[138 124 106 105 145 142  96 116 153 144 133 136 126 120 152 106  94] = G
[138 124 105 105 144 141  98 117 152 142 133 134 125 119 151 104  93] = H
[136 122 104 104 142 141  97 114 149 141 130 133 123 119 149 105  92] = N
[148 134 190 145 167 119 137 147 120 197 116 233 166 161 154 180 111] = T
[136 144 207 177 141 111 182 163  96 163 119 199 163 167 122 199 166] = D
after: [137]
[147]
after: [114]
[149]

[159 157 158 179 111 114 206 157 199 146 190  91 163  96 165 168 102  64
 156 211 172  92 126 151 193  91 105] -> L
[153 158 146 197 109 115 207 169 211 159 126  86 162  86 165 182 108  44
 171 219 189 100 125 161 191  83  99] -> Z
[159 157 158 212 160 114 187 157 199 146 127  91 163  96 113 168 102 103
 163 211 172  92 126 151 193  91 105] -> J
[158 157 158 179 111 114 125 157 199 146 127  91 163  96 165 168 102  64
 163 211 172 116 126 151 193  91 105] -> Q
[159 157 158 179 111 114 206 157 199 146 127  91 163  96 165 168 102  64
 163 211 172  92 126 151 193  91 105] -> U
after: [189]
[100]
q: [159 157 158 212 160 114 187 157 199 146 127  91 163  96 113 168 102 103
 163 211 172  92 126 151 193  91 105]
J
q: [159 157 158 179 111 114 206 157 199 146 190  91 163  96 165 168 102  64
 156 211 172  92 126 151 193  91 105]
L
after: [197]
[109]
after: [103]
[163]
after: [44]
[171]

[104  72 133 132  73 169 151 159 142  24] -> S
[ 62 175  72 157 151 129 149 136  65 109] -> Y
[106  90 147 172 112 193 213 167 190  52] -> W
[104  72 133 132  73 169 134 196 142  24] -> X
[170 171 116 147 189  54 213 133  98 146] -> V
after: [193]
[213]
after: [149]
[136]

[128 103 140 131 124 139 164 153 139 131 112 104 135 128 101 137  97 227
 152 141 177 112 123 117 127 116 114 148 106 134  86 128 124 129 126  90
 143 100 107 119 153 115 109 186 118 143 111 172 118 132 142]  C
[136  92 101 150 124 104 150 144 118 128 176 109 135 123 176 102 136 113
 112 130  97 140 133 148 124 119 146 134  84 117  65 144 114 133 118 158
 122 145 151 120 103 143 111  71 113 117 132 104 162 137 121]  A
[105 156  96  68  99 109 127 157 131 120  99 117 145 133 125 147 128 161
  53 109 108 153 143 129 123 138 135 128  85 122 101 126 108 130 160  97
 130 165 145 112 155 135 160 120 125 123 163 102 160 116 106]  B
[167 136 135  71 141 134 137 189 139 140 119  88 129 127 164 119 126 205
 166  95 122 111 154 129 118 111 152 122 139 136 139 108 147 145 153 205
 142 137 109 140 116 123 187  79 141  98 121 130 135 115 117]  F
[128  72 148  90 124 137 142 136 131 129 153 115 121 128 130 101 101 143
 137 104 144 127 132 149 129 150 141 110 109 101 171 139 132 134  73 180
 130 155 128 141  83 124 154 145 123  93 127 128 152 105 111]  R
[105 156 136  68  99 109 127 157 131 120  99 117 121 133 125 119 128 161
  53 109 108 153 143 129 123 138 135 128  85 122 101  99 108 130 160  74
 130 165 145 112 156 135 160 120 184 123 163 102 160 116 106]  P
q: [105 156 136  68  99 109 127 157 131 120  99 117 121 133 125 119 128 161
  53 109 108 153 143 129 123 138 135 128  85 122 101  99 108 130 160  74
 130 165 145 112 156 135 160 120 184 123 163 102 160 116 106]
P
after: [107]
[119]
after: [98]
[121]
q: [167 136 135  71 141 134 137 189 139 140 119  88 129 127 164 119 126 205
 166  95 122 111 154 129 118 111 152 122 139 136 139 108 147 145 153 205
 142 137 109 140 116 123 187  79 141  98 121 130 135 115 117]
F

[161 144  78  59 121 146  24 193 138  64  95 135 134 160 112 160 110 134
 155  97 112] = bomun
[159 101  78  60 124 145  15 198 143  63  89 138 132 153 171 161 108 136
 157  92 114] = dez
[121 152 134 184 112 120  78 184 159 172 132 203 142  57 109  71 167 138
 187  67 167] = tuno
[163  99  77  58 120 148  28 190 135  65  97 133 134 162 173 160 111 133
 155  99 112] = Zet
[161 100  78  59 121 146  24 193 138  64  95 135 134 160 173 160 110 134
 155  97 112] = rabu
[131 156 139 174  82 100 130 147 158 184 170 182 139 130  90  67 193 116
 177 107 161] = pegib
[161 100  78  59 121 147  23 193 138  64  94 135 133 159 172 160 110 135
 155  96 113] = Pesu
[160 101  78  60 123 145  16 197 142  63  90 138 132 153 171 161 108 136
 157  93 114] = vuzo
after: [131]
[156]
after: [143]
[63]

[130  95 151  86 116] : teg
[106 131  87 150 132] : dev
[184 174  87 150 132] : Gal
[104 123 105 147  95] : Bub
[106  47  87 150  98] : ruk
after: [105]
[147]
after: [86]
[116]
after: [47]
[87]
after: [104]
[123]

[153 195 111 132 120  81] -> vamig
[138 137 100  75 136  38] -> duse
[149 210 158  69  89 144] -> Mon
[132 221  81 125 155 104] -> nup
[149 209  75 157 154 132] -> Veder
[ 95 140 135 196 130 128] -> sodig
[132  51 152 195  97  74] -> konon
[158 181 118  97  92 118] -> lusu
[ 71 158 155 202 143 154] -> Tizil
after: [157]
[154]
after: [125]
[155]
after: [92]
[118]
after: [69]
[89]
after: [120]
[81]
after: [95]
[140]

[152 122 151 108 152] -> M
[116  44  91 161  98] -> E
[ 87 151 107 149 139] -> K
after: [161]
[98]
after: [108]
[152]
after: [116]
[44]
after: [44]
[91]
after: [91]
[161]

[163 185 170  44  29 161  36 165  58  33 116] : Rem
[107 108 107  44  94 107  22 107 144  23  47] : tatiz
[185 172 189 107  41 179 131 177  61 120 160] : pab
[ 97  99 114 178 207  89 131  92 178 151 106] : Piro
after: [108]
[107]
after: [151]
[106]
after: [99]
[114]

[ 40  87 204 228 164  99] : dasa
[159 226 145  40  87 204] : kipak
[204 228 164  99 203  94] : zazer
[228 164  99  86  94  99] : pem
after: [203]
[94]
after: [226]
[145]
q: [204 228 164  99 203  94]
zazer
after: [86]
[94]

[124 139 213 104 162 118 128] -> ziben
[123  97  72 162 106 161 113] -> gulab
[121 101 106 145 122 150 103] -> Tifi
[126  97 119 146 112 151 115] -> vok
[132  86 135 105 133 103 143] -> rodu
[130  94 130 138 115 134 121] -> Reni
[149  77 156  94 125  64 166] -> sali
[129  86 111 127 133 122 141] -> kor
[127  98 160 129 127 133 113] -> libi
after: [138]
[115]
q: [127  98 160 129 127 133 113]
libi
after: [146]
[112]

[125 150 170 134 147 127 125 142] : Seko
[125 146 171 132 146 128 125 142] : divu
[125 145 166 131 144 127 125 140] : nitun
[128 225 126 222 127 128 153 128] : fogor
[125 173 128 190 126 128 163 128] : rizi
[125 152 171 135 148 127 126 142] : zon
[128 235 125 221 125 128 133 128] : redi
[125 148 168 133 145 127 125 139] : Pim
[138 125 128 132 126 125 143 126] : nik
[128 239 125 228 125 128 142 128] : zemog
[128 201 147 180 130 128 125 127] : zol
after: [201]
[147]
after: [130]
[128]

[ 76  70 182 159  84 155  87 181 173  97 120  30 183 192  88 109  57 146] : fabe
[178 179 118 161 146 144 149  70 214 112 104 140 108  45 173  64 108 139] : nivar
[157 132 152 110  66  85  51 190  71 172 152  29 164 148 129  52  97 136] : dipe
[204 134 121  26 127  87  87 137  54 156  92  54 136 133 110  82 174 186] : Bel
[147 177 114 163 140 147 148  69  87 108 105 134 107  46 176  66 103 137] : rebe
[ 84  69 162 131  94 181 120 154 188  71 102  30 170 205  72 134  66 143] : gikiz
after: [190]
[71]
after: [176]
[66]
after: [179]
[118]
after: [88]
[109]
after: [205]
[72]
q: [157 132 152 110  66  85  51 190  71 172 152  29 164 148 129  52  97 136]
dipe

[159  76 189  73 186] -> mip
[221 116 102 188 117] -> gonol
[ 35  74 186 188 186] -> Tibi
[ 36 181 184 108  93] -> pasat
[169  75 181  36 188] -> Vavin
[ 35 175 189 103  94] -> nok
after: [159]
[76]
after: [75]
[181]
after: [175]
[189]
after: [221]
[116]
after: [169]
[75]
q: [ 35 175 189 103  94]
nok

[114  70 123 110 114 140 105 120 115 143 114 160 114 152 123 110 135 108
 144 125 127 152  74  82 134  71 143 108 131 149 117] = Kavup
[114  70 123 110 114 140 105 135 115 143 114 160 114 152 123 110 135 108
 144 125 141 136  68  79 131  70 142 107 132 154 115] = Kufu
[114  70 123 110 114 140 105 120 115 143 114 160 114 152 123 110 135 108
 144 113 141 136 113 118 140  93 153 126 124 151 129] = dal
q: [114  70 123 110 114 140 105 120 115 143 114 160 114 152 123 110 135 108
 144 125 127 152  74  82 134  71 143 108 131 149 117]
Kavup
after: [134]
[71]
q: [114  70 123 110 114 140 105 135 115 143 114 160 114 152 123 110 135 108
 144 125 141 136  68  79 131  70 142 107 132 154 115]
Kufu
after: [93]
[153]

[214  86 167  83 173 152  87] = Neli
[214  86  76  83 173 152 122] = Ped
[214  86  85  83 173 152 122] = Buv
after: [85]
[83]
q: [214  86  85  83 173 152 122]
Buv
q: [214  86  76  83 173 152 122]
Ped

[199  81 114 109] : pomef
[ 74 109 130 155] : roriv
[139 141 138 115] : zib
[ 74 141 138 108] : zeg
[218 152 113 140] : buz
[179  92  94 126] : funip
[ 74 178 130 155] : vig
after: [114]
[109]
after: [139]
[141]
after: [81]
[114]
after: [199]
[81]
after: [178]
[130]

[ 89  82 159 175 150  96 103 125 104 100] = Pup
[ 87  68 167 182 155  89 103 123  98  89] = fabuk
[200 228  80  61  85 187 150 109 188 198] = vore
[ 65  44 112 205 168  69 111 146  66  65] = ker
[189 212  92  77  90 175 147 112 165 191] = Gib
[211 232  84  54  78 190 140  85 198 208] = mibat
[ 89  76 166 172 164  92 101 124 165  82] = Budu
[ 77  95 164 151 152  98 106 139 104  97] = Boti
after: [95]
[164]
after: [228]
[80]
after: [111]
[146]
after: [147]
[112]
after: [212]
[92]

[133 206  93  92 191 155 207] : Ruba
[ 71 194 129 165 141 112 104] : tabos
[ 93 187 158 205 103 105  38] : zir
after: [105]
[38]
after: [129]
[165]
after: [205]
[103]

[ 96 199 153 154  33]  bibi
[109 199 153 154  97]  sazi
[ 96 199 104 154 153]  betuz
after: [104]
[154]
q: [109 199 153 154  97]
sazi
q: [ 96 199 104 154 153]
betuz

[ 38 169  45 162  90] = zenul
[180 125  24 162 176] = pepen
[ 46 156 183 112  88] = Nid
after: [46]
[156]
after: [180]
[125]

